One vector is turned by the same rotation once a tick. Each row is the vector after some number of ticks, and that number follows the row.
The counts run from 0 to 627.
131 138 144 136 101 118 122 138 126 160 133 149 108 127 124 119 150 151  92 150  91 109 146 135 159 114 139 138  85 151 148 132  93 168  81 115 138  89  99 116 148  98 123 116 127 151 113 146 110 131 140 147 175 -> 532
 95 140 108 146 165 100 126 169 116 129 104  97 144 114 125 111 105  98 174 144 124 135 131 145 152  93 135 155 111  93 118 167 148 104  99 135 114 167 107 121 129 139 104 155 107 152 145 115 124 132 136 133 160 -> 58
108 102 167 129 131  90 146 129 116 106 148 141 127  96 148 150 130 178 163 133 139 163 145 101 132 139 139 160 123 110 136 101 132 158  94 100 145 128 125 131 151  90 133 129 119 110  97  91 118  95 146 108 112 -> 404
139 104 104 140  99 170 127 126 138 163 148 120 136 128 112 104 152 140 111 144 124 117 132 151 120 102 136 172 110 129 152 139 129 134 141 100 141  99 138 106 105 137  83 136 163 179 134 176 133 116 130 138 157 -> 162
104  77 154 107 134 123 145 134 113 124 154 141 148 105 149 116 138 135 178 154 140 150 153 122 125 137 141 164 126 117 134 149 166 131 109 106 123 133 106 112 147 140  51 130 146 147 127 121 107 101 121 131 135 -> 425
146 111 129 164  92 119 134 127 135 144 159 151 101 132 183 151 146 132 134 142 127 162 119 119 142 146 123 117 132 185 101  99 106 123 103 115 140  99  83 151 149 110  94 127 124 114 107 129  99 148 145 131 133 -> 257
133 135 141 124 122 112 129  96 112  84 108 108 147 139 130 112 131 109 152 148 186 166 106 112 139 140 178  96 130 142 112 150 115 114 156 146 130 142 136 159 108 177 123 100 119 113 108 158 132 135 125 133 100 -> 598
118 118 124 114 155 118 134 144 124 140 147 166 112 140 126 152 107 123 114 107  94  80 148 115 135 137  89 110 148 123 114 117 161 101  82 143  88 157 109 119 143 112 160 137 105 103 165  84 121 147 133 109 124 -> 378
116 103 109 166 108 110 112 124 128 171 154 164 120 156 144 128 117 145 101 151 136 103 120 141 116 112 120 149  89 125 120 102 125 140  75  74 112 105 108  97 130 118 137 119 122 115 135 127 105 123 175 120 123 -> 544
145 133 108 190 103 153 124 130 158 136 108  79 105 131 133 130 150  97 140 113 119 161 100 142 106 133 107 128 131 151  97 134  90 131 167 134 169 108 134 134 114 112  93 151 133 119 131 132 130 154 150 132 142 -> 627
145 135 103  98 119 103 117 130 101  91 144 131 151 104 156 156 109 163 129 128 162 146  86 112 150 122 156 110 124 148 130  84 107 106 151 123 139 132 116 173 106 161 139  90 128 133  83 158 129 124 124 141 123 -> 578
160 136 149  95 122 162 138 108 153 109 138 115 129 130 107 138 142 127 110 106 159 155 134 151 134 113 143 130 151 103 154 109 145 127 178 127 126 117 173 133 113 149 150 130 141 133 118 161 175  99  93 115 104 -> 310
101 106 117 139 129 130 142 144 133 123 158 117 126 129  94 131 138 166 137 122 144 137 147 129 147  89 142 172 133  79 153 115 154  97 103 107 110 156 158 140 119 116 176 144 136 151 130 134 153  93 154  94 120 -> 35
131 151 135 140 132  98 131 108 121 121 107 155 114 145 137 133 104  82 126 146 163 140 138 113 161 102 153 101 120 128  97 131 133 130  85 158 101 127 114 121 135 134 145 119  64  80 137 137 121 161 125 137 115 -> 233
102 104 179  97 136 107 138 116 108 107 158 166 127 134 154 119 135 148 155 154 160 154 161 109 142 149 163 117 124 132 143 146 149 137  88 123 101 138 113 142 169 147 132 103 135 111 112 125 124 101 111 120 100 -> 415
125 114 123 113 133 155 124  87 114 146 123 147 156 121 120  90 120 122 130 166 165 127 149 132 109 105 145 158 115 113 150 159 148 174 128 127 137 102 154  85 118 149  87 122 146 133 137 159 136 117  87 152 109 -> 144
110 163 103 115 143 117 129 143 122 108 146 111 140 120 106 124 121 181 127 126 132 142 127 129 146  98 147 136 151 116 167 112 123  98 129 141 130 153 138 184 139 128 197 143 150 163 101 132 158 108 119 116 115 -> 30
139 145 135 116 127 115 119 101 117  89 100 115 150 136 131 115 122 102 145 143 192 167  99 123 138 132 178  98 123 130 114 142 121 124 163 144 132 141 139 150 105 185 125 104 114 112 107 158 140 129 118 135  99 -> 597
150  99 112 155  89 172 140 125 156 132 132 111  89 155 130 131 179  94 127 112 132 145 120 125 137 127 131 103 133 167 109 153 113  88 146 148 125 117 133 147 123 134  90 124 138 126 150 176 136 155 135 131 149 -> 621
104  96 122 153 128 121 126 173 139 125 140 115  82 145 150 147 158 120 144 111 100 120 130 140 159 121 122 112  85 144 118 152 114  85  83 120 106 148 100 159 155 123 120 119 135 119 140 136 131 120 164 120 172 -> 73
153  97 115 104 106 156 152 120 129 111 173 136 140 116 128 147 144 167 138 114 139 143 114  99 115 155 123 125 186 156 132  95 143  89 168 133 134 136 136 161 110 137 113 120 162 156 124 143 124 132 120 114 106 -> 297
130 141 127  74 144 142 132 145 131 122 150 133 139 121  96 141 126 165  99 111 122 113 152 148 151  91 134 145 137  95 181 107 153 108 131 132 112 139 145 147 124 133 177 133 150 169 121 145 170  97  99 120 135 -> 26
125 133 121 106 138 127 110  93 105 105 119 140 130 104 155 131 113 158 131 136 159 149 131 118 113 108 136 128 108 141 155 125 102 187 134 134 169 102 158 140 134 126 135 109 137  87  94 140 159 114  82 152 102 -> 127
160 105 135  60 114 117 125 129 115 110 152 158 145 103 138 164 117 150 105 118 149 102 101 125 159 123 147 131 103 121 135  89 140 119 144  97 123 122 121 119  95 153 112  85 119 147 111 161 126 108 121 145 154 -> 573
102  96 145 109 151 116 136 114 109 119 162 170 131 140 163 121 119 129 161 153 178 152 161 126 135 122 148 125 124 124 140 139 169 121  81 122  92 140 115 129 162 154 119 116 135 101 124 129 130 104 105 115  89 -> 417
168 122 156 111 106 127 137 123 140 143 141 174  99 133 163 152 138  96 108 136 124 135 148 132 170 124 134 108 115 164 114 121 129 135  98 134 112  91  86 113 157 130  84 113 102 112 129 153 112 149 105 151 159 -> 250
 95 106 141 132 143  98 109 134 112 111 118 137 103 156 159 132 134 129 124 117 104 100 120 110 118 179 115  74  90 153 109 156 104 134 105 118 118 145 112 152 153 136 145  95 128  84 133  97 115 129 159 122 127 -> 91
138  76 103 122 105 128 130 117 118 101 160 139 128 118 144 169 131 147 138 117 191 143  93 119 142 104 149 142 109 118 117  81 138  94 135  96 122 137 149 145  93 146 121  99 124 116 120 166 136 105 151 112 110 -> 583
135  80 136  97 122 144 130 105 111 114 133 153 115  93 138 158 138 161 130 110 148 122 146 107 113 115 122 150  96 119 153 117 121 177 122 111 156  97 171 111 122 100 104 105 139  91 122 145 146 100 100 143 128 -> 123
114 139 138 118 142 132  98 136 136 115 122  82 142 145 149 105 134 136 129 128 121 140 107 172  96 160 129 114  92 136 144 156 104 144 177  93 151 122 127 143 136 169 117 125 177 136 101 130 149  91 122 135 129 -> 451
158 142 105  91 128 145 134 111 118 108 155 135 157 114 151 144 111 150 131 127 143 139 105 116 112 149 123 110 188 160 133  95 137  99 175 147 140 130 122 163 115 153 126 128 154 148 105 129 131 139  90 136  96 -> 294
112 113  77 144 143 140 114 152 127 124 151 109 132 127 186 126 128 141 167 141 143 162 110 163 109 111 121 133 120 157 136 138 124 102 128 110 140 132 112 165 151 157  89 142 177 143 109 137 147 109 114 132 121 -> 440
138 104 141 135 107 130 135 100 127 131 164 156 139 151 158 126 127 142 124 140 145 138 112 109  86 197 113 105 162 161 101 102 137 126 142 105 124 118 110 129 128 150 116 114 143 117 119 107  90 135 148 108  83 -> 277
118 102 109 107 136 152 151 135 116 142 173 149 148 119 102 125 127 173 127 124 111  94 144 114 110 130 100 158 173 110 154 112 171 100 123 120 110 148 139 123 115 118 140 144 159 176 153 115 125 119 129 102 113 -> 15
139 139 187 123 107  94 137 109 125 117 105 148 109 141 107 130 142 101 113 129 143 136 146  96 172 132 172 108 108 118 105 140 116 153 103 145 116 124 125 118 128 118 149  99  74  92 122 141 117 136 151 129 142 -> 229
